Each pair is two rows. How far apart are they, by a hidden measure? 0 means very close, and 30 very far. Two or three weighted sums of its numbers give each row a place; it is the straight-line distance between the places.
[ -4   2 -37 -31   4  -9  -7   2  10 -12  18  -3  42 -11]
[ 16 -28  29  20   3  -8  -8  29  -4   5   6  -5 -14 -27] -> 15
[-16  10 -20 -14  -6 -33   4 -39  11 -20 -10  -6  41  31]
[-30  -6  -3 -15  -3  -6   6 -21  33 -20 -39 -13  25  24] -> 2
[  5   2 -22 -18  -7  -9  -4 -12 -16 -10   7 -12  -3   0]
[ -2  16 -16  -7 -11 -21   9  -2   7 -15 -21  -4  -1   8] -> 5
[-15  -5  15  22  24  30 -16  16 -14  13  16  56 -37 -21]
[ 16   4 -10 -15  -6 -19  16 -11 -34 -12   3 -29 -17  17] -> 10
[-44   4   0 -23 -10  33 -20  -9  14  -7  -9  24  -3 -11]
[ -9   0   8 -14   2  -3  26 -16  47 -32 -25  -6  22  29] -> 6
[ 18  15 -12 -18 -35   0   3 -13 -52  -7  18 -16 -40 -23]
[-11  13  21  24  15   6 -24  24 -16  20  13  28 -23 -20] -> 14
[-34   4   1 -25   1  33 -34  20   8   2 -13  38   2 -18]
[-11   9 -19  -2 -13 -27  -4 -28  -6 -15 -24  -8   2  13] -> 10
[-23   5  -1  21  10  21 -37  28  -7  32  10  30 -27 -34]
[ 15   6  25  -2 -19 -21  12  46   6  -5 -10 -34 -15 -18] -> 3
[ 15 -17   4 -16   1  -7  15 -20 -39  -1  -7 -34 -45   2]
[-10   3  -9  -7 -10 -28  23  -4  16  -8 -11 -15   3  24] -> 17
[ 11  -9  17   9 -26  34  -4 -18 -40  -2  23 -10 -32 -16]
[-32   3  13 -13  -3   9 -38  27   5   2 -15  27  -7 -18] -> 11
[-29   7 -16 -19  -7  16 -22 -21  19 -29 -12  20  59   3]
[ 18   1   1  -5 -27   0   4  -2 -24  10  18  -7 -36 -12] -> 28
[-38  -5  -4 -43 -26   0 -24   6  22 -20 -14  23   9  11]
[ 11  17   1 -16 -18  12 -18 -39 -48  -4  35 -25   3  -7] -> 16
[  4  29 -19  -5   1 -33  21 -20  -4   5   7 -22  18  36]
[ 11   7  10  20 -23  10  -7   2 -25  15  23 -13 -15 -21] -> 7
[ 28  -7  28  13 -23 -15   5  12 -18   8 -16 -16   0 -45]
[ 10 -30  22  14  -7 -13  11   5 -21   2   0 -12  -8 -15] -> 2
[-38  13   7 -22 -13  32 -20   4  17 -19  -4  32   3 -13]
[ 10  -8 -12   6 -24  20  10 -21 -28  10  11 -14 -25 -42] -> 6
[ 31 -26  36  23   5 -10   4  23  24  21   1 -12   3 -32]
[-36  -1  -9   0  -3  17 -35   9   1   2   0  48   1 -27] -> 12
[ 39  77 -27  89 101  51  99 -34  30  92  10  30  24  70]
[  3 -15   0 -11 -16 -27  14  -1  10  -6  -1 -25   8  27] -> 13
[  5   6   7  -9 -30 -11  19  11 -20 -21 -11 -18 -27  -1]
[ 16 -35  13  11 -13   4  -3  11  -8   7  13  -9 -16 -20] -> 12
[-13   6  -8 -17 -11  39 -39  18  -4 -10  10  38   2   9]
[-34 -16   3  14   6  38 -25   1 -30  24  21  42 -18 -15] -> 8
[ 17   2 -11 -17  -6 -15   9 -21 -33   6 -26 -29 -21  -2]
[-15   9  10  34  21  34 -17  27  -2  29  19  39 -25 -22] -> 25
[ -2  34  27  34  24 -15 -23  -4 -34  18  30  24 -35   0]
[-14 -17  25  30  26   5 -12  50  31  12  -7  16 -12 -24] -> 11
[ 16  -8  32  11   0 -12   2  56  20 -11  -1 -21 -10 -22]
[-18  -7  13  -4  19  23 -36  24  10  20  -4  36 -23 -12] -> 5
[ 19 -27  22  17 -16   4  -6  -6 -30  17  20  -6 -22 -26]
[ -4   0 -15  10   7 -11  21 -16  11   0 -14 -34   8  29] -> 12
[ -5  22 -13   7  -2 -16  19  -7  17   4 -22  -8  -1  20]
[  4 -10  16  31  -6   1   2  20   7   4  15  13 -17 -21] -> 7
[ 22   7  12 -17 -30 -10   0  11 -19  -5 -17 -32 -36  -6]
[-30  -2  12 -38 -10  14 -24   4  15   3 -14  16   3  -3] -> 10
[  1  18  38  25  17 -11 -16  14 -23  24 -11   9 -17  -3]
[  0  15 -26  -5  19 -30   0 -26   7 -15  15 -22  30   1] -> 23
[ 46 101  16 116 127  47  95   4  75 101   8  29  57  93]
[-13   7  -7 -19 -12  -5  -4  -9  29 -37  -8   9  30  13] -> 27
[ 13 -12   9  36  14  20   1  -9  -7  42  30  22 -26 -11]
[ 39  -8  39   1 -13 -20  18  23   0  -8 -16 -43  -2  10] -> 17
[-22   1 -13 -18 -14  25 -33 -34 -19  14   7  41  30  -7]
[ -8  15 -31 -16   0 -36  -4 -26  11 -23  -7  -6  11  11] -> 15
[ 11   7   5 -15 -24 -11   2   1 -40  -7  -9 -22 -41 -15]
[ -4  26  26  30  22   0  -6  17 -12  28  19  19 -20   3] -> 13
[ 21 -21  -6 -16 -16 -15  14 -18 -43  -2  -8 -27 -29   4]
[  1 -21  29  19  -7  14  12  12 -17  21  27   5 -25  -1] -> 18
[ 26 -31  45  15  -3 -30   3  35   6   0  -1 -24   9 -16]
[  0  15 -24   7  42  -7  36 -20   7  14  -7 -44  21  12] -> 16
[  2  11  20  28  22   3 -25  26   1   7   4  17 -26 -20]
[  9 -25  10  14  -8  -5   1   5 -20  -7  30  -6 -15 -28] -> 7
[ 13  41  -7  11   5  31 -32  -6 -20  32  30  40   4 -15]
[-20   6 -17 -16  -6   1   8 -25  38 -30  17   1  45  11] -> 10
[ -6 -16 -13  -6 -12 -16  20   5  21 -24 -21  -6  10  30]
[-27   7 -14 -23 -13  15 -37 -13 -14 -13  -1  36  14   0] -> 6
[-25  11  35  34  23  22 -11  42 -15  11   6  33 -26 -37]
[-16  -5  12 -21  -2   3  26  -4  53 -34 -11  -9  26  29] -> 12
[ 29  -9  41  14  -1  -9  -5  46  19   4 -19 -11  11 -34]
[ 10   4   2 -13 -40   1  12  33 -19  -6 -17 -26 -26  -5] -> 23
[ -9  12  10 -17 -16 -11   2  -1  39 -26 -28  -2  31  32]
[ 26  -2   6 -16 -22 -12   1  11 -29   7  -6 -30 -34 -23] -> 6
[  9 -12 -12 -25 -10  -4  11 -16 -38  -6 -23 -35 -23   0]
[-22  -4 -15 -13  -3 -26   3 -31   6 -14   3  -6  31   0] -> 17
[ 25 -29  26 -17 -13  -1  12  18   0  -7 -10 -36 -30  -4]
[-14  14 -13 -23   9  -5 -38  15  16  -9   4  25  32 -12] -> 14
[ 21 -33   4  -3 -27  -1   2  17 -33  10  16 -14 -19 -32]
[ 26   2  24 -25 -30 -19   4  30  -9  13  -6 -28 -29 -11] -> 9
[  5  16  29  26  24  13 -18  34  -5  10  13  18 -19  -3]
[ 10  11  -6 -20 -11   1  -5 -28 -54 -12  21 -20 -14   6] -> 12
[-13   1 -11 -14 -10  -8  19  -5  34 -43  -6 -11  15  24]
[-10 -11  11  28  21  30 -12  22  -9  17  15  43 -30 -21] -> 10
[-27  -9  -7 -11  -7  12  -3 -16  38 -25 -14  10  38  24]
[ 26 -30   0 -24  10   1  32  -3  34  10 -18 -27 -14  18] -> 4
[-48  -8 -16 -28  -3   8 -20   9  15  -5 -23  33  10  12]
[-17  -8  16   9   4  30 -42  26   1  23 -16  41 -18 -14] -> 3
[  5 -12   7  -1  -9   4   2  39  -6 -19  -9 -24 -17 -27]
[ 23  -8  -2 -19 -22 -17   2   7 -21  -2  -9 -25 -34  -1] -> 8
[ 12   0 -11 -15 -19 -10  12 -12 -25 -14  -9 -19 -28  -6]
[ 26   9   2 -10 -15   1 -14 -24 -51  12  24 -27 -29  -2] -> 9
[-27  -1  15 -10  10  39 -29  17   9  10  -5  39 -16 -28]
[-23  26  -8 -13 -15 -13   9  -2  28 -26 -19   4  17  32] -> 7
[ -3 -22 -23 -32  -5  -1  -9  11  15  -2  18  19  46 -18]
[ 15 -12  20   2 -25   5 -16  24  11  -8   1 -13 -14 -20] -> 10
[  5  26 -28   4  -7 -14  20 -14  25 -12 -12 -14  18  31]
[ 30 -14   8  -9 -26 -21   3  20  -6   9  -3 -30 -15 -24] -> 6
[  8  -3   0  -5 -34  -4 -18  11 -11 -22  13 -30 -45   3]
[ -7  10  28  19  23  24 -27  33  -5  22 -19  41 -26 -38] -> 26
[ -9  -9 -30 -15 -11  21 -31 -19 -34   6  28  52   0 -19]
[ -8  -5 -11  -6 -13 -17  16 -18  23 -11 -18 -16  11  18] -> 10
[-17   3 -31 -13   2 -16  -8 -30 -12  -4  12  -1  26  24]
[-30 -19 -10 -40 -19  12 -11 -19  21 -12  -3  21  29   4] -> 9
[  5  -3  19  26  15 -20 -11  39   3  -9 -10  -1   1 -25]
[-18   0  -4   6  24  38 -28  23  -4  20   2  35 -35 -21] -> 14
[ -2 -11  31  20  19  18 -14  32   9  19  13  12  -2  -9]
[-12 -20   6  34  13   7 -15  13 -10  22  13  22 -26 -32] -> 9
[ 27 -10   3 -14 -29 -19   8  15 -12   9 -12 -33 -29  -8]
[ 44  -6  35   9 -25  -9  -3  16 -31  -2   3 -13 -25 -34] -> 10
[ 22  98  12  88 109  47  92  -7  51  88  24  21  56  84]
[-43 -10  -9 -41 -16  18 -15  -5  17 -21  -3  24  16  -2] -> 26
[  6 -20   1 -24   3  -6  18 -23 -23   6  -6 -37  -9 -10]
[-10   3 -23 -13  -9 -20  14  -9   0 -19 -24   0  13  16] -> 13
[ -1 -14 -10 -11 -23 -16   8 -16 -38  -3   1 -19 -22 -10]
[ -7   6 -25 -10  -8 -32   6  -5  18 -15 -11 -19   0  15] -> 18
[ 17   5  -5 -22 -19   3  -3  -8 -30 -18   3 -10 -54 -14]
[-16  -2  27  31  33  27 -28  37   4  31   3  35 -20 -20] -> 20
[  1  -7   6 -30  -1  16   9  14  32 -24 -10   0   5  24]
[ -1   0 -37  -7   2  38 -20 -10 -48  10  44  48  17  -9] -> 14
[ -8 -20 -22 -18   7 -10  -9   4  18 -13  -7  -8  58   3]
[-19  -3  -4 -19  -4  -7 -28  -3  25 -14  12  33  53  27] -> 15
[-15  -3  -6 -19  -4   9   7   2  45 -41 -13   4  35   9]
[ 10 -28  33  27   1   1 -14  28 -15  12   4   1 -15 -30] -> 17
[  6 -18  30  18   9 -18 -14  56  20  -7   6  -2   8 -30]
[ 61  68  19 120 127  71 127  19  82 112  12  37  64 112] -> 12
[-12 -24   6  14 -11  -2   3   8  -6  -4  13  -6 -28 -36]
[-15 -17 -27 -18  -3 -28  -7 -31   8 -14  -7 -26  27  11] -> 22
[ 23 -26  11 -22 -13 -36  10 -12 -34   9  -6 -33 -38 -25]
[-20  11   3  19  19  40 -21  13 -28  20  32  42 -36 -21] -> 17
[ 11  -4  10  34  21  23   9 -16 -38  45  32  39 -32 -11]
[ 18  20   2 -23 -19 -20  13  21 -16 -14  -6 -36 -38   4] -> 13
[  6   2 -16 -14 -14 -21   5 -27 -10 -20 -17 -14   1  18]
[ 23 -32  14 -21 -16 -10   0   8 -29  -1   6 -44 -44 -15] -> 7
[-32  -9  -2 -32 -17   1 -13   7  14 -22 -17  18   6  -4]
[-13  25  11  27  21  36 -28   4 -44  32  13  39 -46 -28] -> 6
[-24   5  -2 -17 -17  -2  16 -14  23 -11 -24  -4  23  17]
[ 19 -25  37  10  -9 -19  -2  39  -3 -30   4 -10  -2 -44] -> 5
[-15  -5  -1 -20   5 -17   7  -2  24 -23   4   0  40   7]
[-13 -18  12 -12  11   5  18 -10  30 -10 -15 -23  21  28] -> 5
[-27   3  -8  -9 -14 -16  14 -14  34 -26 -17  -3  10  16]
[ 29  13  42  18  18 -16 -12  38   1   2   1 -14   9 -14] -> 24
[ 25 -14  26  12  -3 -14  -5  21  -4   5  31  -8 -14 -34]
[ 29 -14  25  15 -10 -26  -2  36  18   5  -1  -7  -9 -27] -> 3
[ 40  19   7  44  48  23  40 -23  26  46   9  -4  -3  57]
[ 32 -20  19   3 -30 -27   4   2 -15  10 -12 -35 -18 -37] -> 13
[-23   3 -11 -36  -7  19   0  -9  37  -8  -5   7  13  -3]
[  6   2 -16 -19  -6 -28   2 -29 -13   5  -1 -38 -18  14] -> 15
[-17   2   2  26   9  31 -20 -13 -58  40  31  36  -8 -15]
[ -4   1  13 -11  -6 -11  17  -9  25 -24 -25 -11  -2   9] -> 15
[  5 -29  24  15   8   3  -6  16  -8   3  22  13 -17 -27]
[-22   4  29   0  10  28 -29  20   2  -4 -10  36 -19 -22] -> 2
[  4  -2 -15 -19 -19 -25  10 -21 -28   0  -1 -16 -21  15]
[  5  36  -1  22  20  20 -32  -1 -52  29  22  37 -27  -7] -> 8
[ 19  23 -33   9  20  -8  34 -28  11  13 -15 -22  15  22]
[ 25 -30  49   7  -2 -22   4  15 -13 -17  -7 -24   9   2] -> 22
[ 23  -2   2  -5 -16 -21   9  -2  -2   2 -12 -15  -8  17]
[-13 -12  -4 -11   0  -9  14 -11  18 -22 -38  -7  16  22] -> 11
[ 61  35  -7  55  55  35  80 -34  33  56  -4  -3   2  68]
[-17  -1 -12 -13   2  -7  -3 -16  43 -10  -6   6  34   4] -> 8
[-20   2 -32 -17  -8  24 -42 -12 -15  15  19  43  11 -14]
[ 32 -25   8  15 -14 -11  -2  10 -16   2  23   4 -33  -6] -> 13
[ 20  13 -23   7  32  -5  34 -15   5  -8  -1 -40  15  37]
[-10   2 -33 -15  -3 -20   6 -23  23 -26  -5  -9  31  14] -> 11
[-11   2   1  31  26  13 -17  53  12  10   2  37 -10 -32]
[-13  11   7   1   2  26 -35   2 -18  10  15  34 -25 -22] -> 5
[-40  -7 -11 -18 -20  17  -1   3  27 -30 -19  26  24  24]
[-19   3 -33 -15  -1 -23  -2 -31  -8  -9  24 -10  16  14] -> 13
[  4  -4  -1  -1 -20   3   8 -24 -35   1  19 -20 -28 -35]
[ 19 -16  11  24  -6  13   1  23  -9   4  31   5 -23 -25] -> 7
[-33   6  11 -20 -13  41 -26  14  21 -17   1  34   6   2]
[ 19  48 -31  41  30  30  42 -16   2  48   4 -10   0  46] -> 9
[ -5  12 -31  -1  11 -14  24 -32  10  11  -4 -22  24  15]
[-11  24   9  13   8  27  -6 -13 -56  25  28  40 -28 -29] -> 20
[ 35  45 -22  45  41  36  57 -24  18  36 -14 -15  -1  39]
[ 34 -32  28   7  -3 -12  -8  15  -5   6  -1 -16  -5 -26] -> 13
[ 22 -16  -7  -8 -30 -35  -4   6 -16   5   5 -33 -27  -2]
[ -5  16 -19 -12   3 -26  11  -5   1 -16   9 -11  39  17] -> 14
